In the data rows, zero lies at 4.5, halfway between 4 and 5.
Some points, each followed by its number:
6 4 5 4 5 7 4 6 5 7 6 7 7 1 7 4 6 4 3 4 4 4 8 6 4 4 5 6 3 6 6 2 5 7 6 4 5 1 4 4 8 2 0
6 6 6 4 7 7 4 4 7 6 7 7 5 1 5 2 5 3 2 5 4 6 7 7 6 5 4 6 6 5 6 1 5 4 5 3 6 3 4 6 5 2 1
5 5 4 5 7 3 4 5 4 4 3 4 4 6 4 4 3 4 4 5 6 5 3 3 5 5 5 3 6 5 3 4 5 4 4 6 4 8 3 4 4 7 2
4 2 4 3 5 1 2 7 5 7 4 6 2 7 6 4 5 0 5 6 4 7 3 5 2 2 4 2 6 4 6 9 2 3 4 3 3 9 2 4 2 4 3
4 3 5 4 5 7 5 5 5 7 6 5 6 2 4 4 5 5 2 4 4 5 9 5 4 6 4 6 5 5 6 3 3 5 7 2 5 2 4 4 6 4 4
5 7 2 5 4 4 3 3 3 3 2 3 4 6 4 6 3 5 6 4 4 4 4 4 4 4 4 5 3 4 4 4 6 4 3 9 5 6 6 5 5 6 5
6 8 5 6 6 3 4 6 6 7 6 6 0 7 5 1 3 6 5 3 3 6 1 5 4 2 3 3 4 3 7 8 3 3 4 5 6 7 1 4 0 4 6
4 3 6 5 2 8 7 7 6 4 6 5 8 2 5 7 5 8 3 4 7 2 9 4 5 6 4 6 5 6 4 2 7 7 7 2 5 0 5 5 6 4 7
3 3 4 4 5 3 3 8 5 3 3 4 3 7 6 5 6 4 6 4 7 6 1 3 3 4 5 3 6 6 2 6 4 4 5 4 3 9 5 5 4 3 8
6 6 6 5 5 6 5 3 4 5 7 7 5 1 3 2 6 4 2 4 3 6 8 6 4 5 3 7 6 4 7 2 5 4 6 3 5 2 5 5 4 4 9
5 5 1 7 2 5 3 3 5 0 2 3 5 5 3 6 4 8 6 1 5 2 4 3 6 5 3 6 1 3 2 3 7 6 3 8 6 3 9 5 6 4 10
3 3 6 3 3 2 5 5 4 7 6 5 4 5 5 4 7 4 4 6 5 6 3 4 2 4 6 2 6 6 4 7 2 4 4 2 3 8 1 5 3 4 11
5 8 4 4 5 8 6 4 4 7 7 7 7 3 3 5 4 5 2 6 4 3 5 5 8 6 6 7 6 5 5 1 6 3 4 3 7 2 3 6 6 4 12
5 6 4 4 5 5 5 4 3 7 6 6 5 4 3 5 4 4 4 6 4 4 5 5 6 5 6 5 6 4 5 6 3 2 4 4 5 5 3 5 4 6 13
6 5 6 4 4 7 8 2 6 8 8 4 9 4 5 6 4 5 4 6 5 3 9 4 5 5 6 5 4 5 5 4 4 5 5 3 2 1 3 4 6 7 14
5 5 6 6 2 8 7 2 5 6 7 5 8 1 4 6 4 6 4 4 4 4 9 6 5 6 3 8 4 4 6 3 4 7 6 3 5 0 7 5 7 3 15
4 3 4 4 6 0 1 8 4 3 4 5 0 7 4 2 6 3 6 3 4 7 0 7 1 4 5 1 4 2 6 9 4 1 4 4 5 9 0 3 1 6 16
New points follow, each followed by the numbers of its three nearest points above, looking only along the 3 directions in which the numbered points spread most, nearest first.
2 2 3 5 2 3 5 8 5 4 3 4 6 3 5 7 4 6 6 4 6 5 6 3 3 6 4 6 6 4 3 2 5 6 7 4 4 3 6 4 6 3 7 14 2
6 2 7 7 4 8 3 2 5 3 6 4 6 0 7 0 6 5 4 0 4 4 7 7 4 6 1 7 0 1 7 4 7 7 6 2 4 0 6 5 4 3 12 0 15
5 6 4 4 6 8 5 2 4 5 6 4 8 3 4 6 2 5 4 6 5 3 8 4 7 7 4 7 5 7 2 0 8 3 5 5 4 1 7 4 8 5 15 7 12
5 5 6 5 4 6 5 4 4 5 5 4 6 3 6 5 4 5 4 4 4 4 6 5 6 5 4 6 5 5 5 3 5 6 5 3 6 2 5 4 6 4 0 4 14
4 3 6 3 5 3 4 5 4 7 5 3 4 5 6 4 3 2 4 7 4 6 2 4 3 4 6 3 6 6 3 6 2 5 4 5 3 8 3 4 5 4 11 8 2
5 5 4 5 2 6 5 4 6 3 6 3 6 3 4 5 5 6 4 2 4 4 6 6 6 6 4 5 3 3 6 5 5 7 4 5 5 1 6 6 4 5 12 0 13
5 5 3 4 5 5 3 5 3 4 4 5 3 7 4 3 5 4 5 3 3 4 3 4 5 6 5 4 3 4 7 6 5 4 4 5 5 5 5 4 4 5 2 13 5
5 3 5 4 4 9 6 4 5 6 6 5 7 3 4 6 5 6 2 4 5 3 9 6 5 7 4 6 4 5 5 2 6 5 5 4 5 0 5 4 7 5 15 0 14
